Rows are one point carried round by a steady rotation, each followed by how many steps it has turned.
The counts run from 0 to 736.
[110 120 112 154 108 132 133  94  67 143 115 103 123 116 176 101  95 108
 150 137 111 130  87  96 105  91 172 127 114 152 108 140 158 150 137 166
  97 159 141 130 138 131  93 127 143 120 149 122 136  58  83] -> 238
[109 163 104 142 143 149 156 105 107 157 130  82  96 123 170 142 105  88
 129 130  92 133 108 102  93 140 144 106 138 123 118 103 181 138 130 178
  92 147 156 116 166 117 103 139 153  86 129 155 124 106  81] -> 383
[114 148 117 154 134 144 179 114  99 150 143  99 112 121 141 117  87 124
 120 138 123 127  99 111  98  87 172 128 102 131  97 132 177 130 136 164
 130 166 157 123 200 152  90 138 111 106 128 159 119 110  87] -> 616
[123 142  86 146 142 142 107 101  87 154 106  92 107 141 200 100  94 109
 156 123  92 130 100  93 110 123 153 112 115 147 128 104 155 124 160 169
 104 153 144 128 140  99  97 148 144  83 148 123 135  96  86] -> 157
[126 138 107 151 137 158 117  90  85 161 104 109 128 114 174 132  90 104
 140 133 126 148  88  64  99 119 120 121 108 136 141 107 168 127 123 164
  76 132 118 137 171 142 100 129 139 113 160 123 113  89  78] -> 545
[101 162  99 145 137 145 143 111 100 157 133  95 110 115 169 126  97  83
 135 128  95 146  95 106  87 137 135 107 136 124 130 110 182 134 119 184
  84 142 146 118 166 126  94 127 150  83 152 127 132 109  74] -> 260
[151 156  98 153 158 164 152  99  86 133 116  79 152 127 161 129 104 128
 163 120  97 137 103  72  93 128 157 110 130 129 114 111 163 156 125 167
  94 153 130 164 154 111  92 126 140  98 153 139 120 107  99] -> 271
[147 126 108 148 144 132 153  92  99 133 118  61  77 128 177 134  96 112
 120 148 111 122 115  91 113 125 134 152 130 150 106 110 178 115 128 174
  89 151 161 118 172 123 104 136 146 114 150 157 111  93  91] -> 585
[104 157  86 147 153 154 129 133  95 160 126 127 139 124 152 105  87 103
 138 121 104 148  82  92  99 115 140 101 109 123 129 112 181 123 126 176
 105 143 137 129 183 142  79 120 128  77 153 118 128 139  85] -> 655
[132 134  73 141 161 142 128 119  74 155 103 115 144 139 170 102  84 124
 158 114  97 139  94  77 124 111 161 112  92 127 107 114 166 132 133 175
 104 177 134 147 155 118  86 127 139  98 153 133 138 128 114] -> 163
[139 108 106 156 147 125 157 123  91 132 117 116 135 132 133 115 103 136
 139 132 138 137  88  82 114  79 170 139 102 145  93 121 196 124 131 157
 110 168 153 129 183 163  77 112 120 127 128 158 105 105  92] -> 209
[125 166 104 148 146 160 169  92  91 157 123  74 110 126 168 136  85 118
 131 129  94 118 114  88 105 120 159 110 111 124  99 115 157 147 134 164
 114 165 143 146 176 109 109 157 136  97 135 162 129 106 107] -> 388
[139 119  89 151 151 136 139 129  79 133 121 115 137 125 144  97  82 127
 132 138 116 142  87  83 115  95 139 141 101 141 101 129 187 116 106 175
  98 153 143 135 188 156  77  99 123 113 169 119 119 128 104] -> 453
[113 134 114 154 114 140 143  94  77 153 120  91  93 109 169 114  74 106
 105 153 113 128  96  92 113 100 126 144 107 148 107 135 170 124 118 171
  95 141 145 122 184 144 102 132 133 117 164 123 126  84  90] -> 343
[109 120  92 137 137 119 151 128  87 143 116 109 119 132 161 123 111  95
 148 124  94 138  99  97 114 112 174 114 130 129  85 121 199 151 125 179
  88 176 165 113 141 130  87 111 162 105 121 157 134 101  97] -> 486
[147 161  98 155 155 165 160  95  85 141 120  74 142 123 162 124  87 129
 150 126  96 131 106  76  98 123 155 114 115 125 110 121 155 150 120 171
 102 159 127 165 165 111  98 134 133  98 163 138 125 110 106] -> 269
[153 129 115 156 147 141 152  97 112 129 121  70  83 135 159 141 110 128
 125 146 126 124 110  81 102 112 137 141 132 156 108  98 189 110 144 157
 105 137 162 117 186 134  97 136 133 111 128 163  90  98  80] -> 705
[151 128 116 155 144 139 153  91 109 132 117  69  82 134 165 141 105 123
 124 148 125 123 112  81 107 113 140 146 128 155 107 102 183 113 145 158
 104 143 160 119 182 133  99 142 134 116 131 167  92  90  81] -> 706
[117 133 127 156 113 137 147  82  85 145 120  86 105 119 173 118 103 117
 141 139 119 121  99  92  99  90 175 128 118 155 106 130 160 147 155 151
 114 152 149 128 149 131 101 149 134 120 124 148 120  50  77] -> 114
[129 138  80 140 148 142 117 103  76 162 100 104 118 140 191  99  80 117
 153 122  95 130 101  86 125 115 160 115  94 138 116 115 152 125 146 174
 106 175 135 137 146 105  98 144 139  96 152 131 145 109 106] -> 160
[113 139  90 149 131 150 108  97  76 165 102 113 113 133 188  96  80 115
 147 126 106 126  93  79 116  98 151 110  94 148 121 113 151 124 162 154
 119 150 130 134 158 112  98 153 128  94 149 119 133  93  93] -> 37
[110 146 102 154 141 144 155 126  99 140 131 112 132 139 144 110 115 126
 152 116 104 128  92  94  94  89 191  96 124 141  98 116 185 149 160 151
 138 157 161 130 165 129  76 134 130  86 104 152 118 108  83] -> 2
[112 136  96 140 151 140 140 115  86 175 104 134 139 137 157 128  95 113
 151 111 123 143  93  73 116  96 174 106  81 116 107 108 175 133 144 162
 109 187 136 132 167 144  94 138 133 112 114 166 126 111  96] -> 407
[ 91 150 112 147 128 145 134 114  98 167 132 122 129 107 162 122 100  86
 140 128 119 154  77 102  86 117 145 111 119 122 139 117 180 135 120 178
  84 144 134 119 167 153  89 116 139  99 148 123 127  95  64] -> 136
[146 141  85 157 146 156 118 101  76 138 105  91 122 138 175  89  76 142
 141 132 103 120  98  70 119  98 143 125 102 160 112 116 156 118 152 155
 123 139 132 151 172 109  92 143 122  94 164 114 119 112 106] -> 555
[130 146  98 161 138 162 122 101  85 147 107 102 110 132 161 109  84 136
 125 135 113 119  98  61 108  88 132 115 106 162 114 105 166 120 162 138
 132 118 138 138 191 123  95 152 118  91 137 125 103 106  94] -> 431
[150 111  83 143 165 122 117 126 100 128 101 104 128 152 167 118 119 124
 168 118 113 146  99  75 113 124 154 124 130 143 117  92 193 117 143 171
  89 162 154 124 146 125  79 109 149 102 133 148 111 116  88] -> 685
[125 139 116 152 138 137 156 107 106 148 134 103 127 131 159 106 106 127
 162 123 137 136  91 113  91  91 195 129 105 137 124 120 167 125 159 163
 124 180 150 128 168 146  81 138 109 110 120 157 118  91  68] -> 7
[118 148  98 149 163 153 143 130 111 158 123 129 138 139 139 125 106 125
 147 115 126 144  90  81  96  99 161 100 107 127 122  94 195 121 148 156
 122 153 147 127 194 149  81 127 120  90 113 155 104 135  78] -> 412
[151 127 104 163 139 150 121  93  75 133 101 100 132 134 165 102  90 147
 145 134 126 127  92  61 111  85 146 134 100 164 117 118 160 122 153 143
 118 139 129 154 171 132  89 138 117 114 154 125 105  91  91] -> 435
[133 141 112 151 137 155 121  87  87 160 109 105 126 113 172 133  89 108
 141 136 132 148  86  69  97 118 122 129 103 136 144 108 164 122 125 167
  78 139 118 139 173 146 100 131 131 114 165 125 113  88  75] -> 544
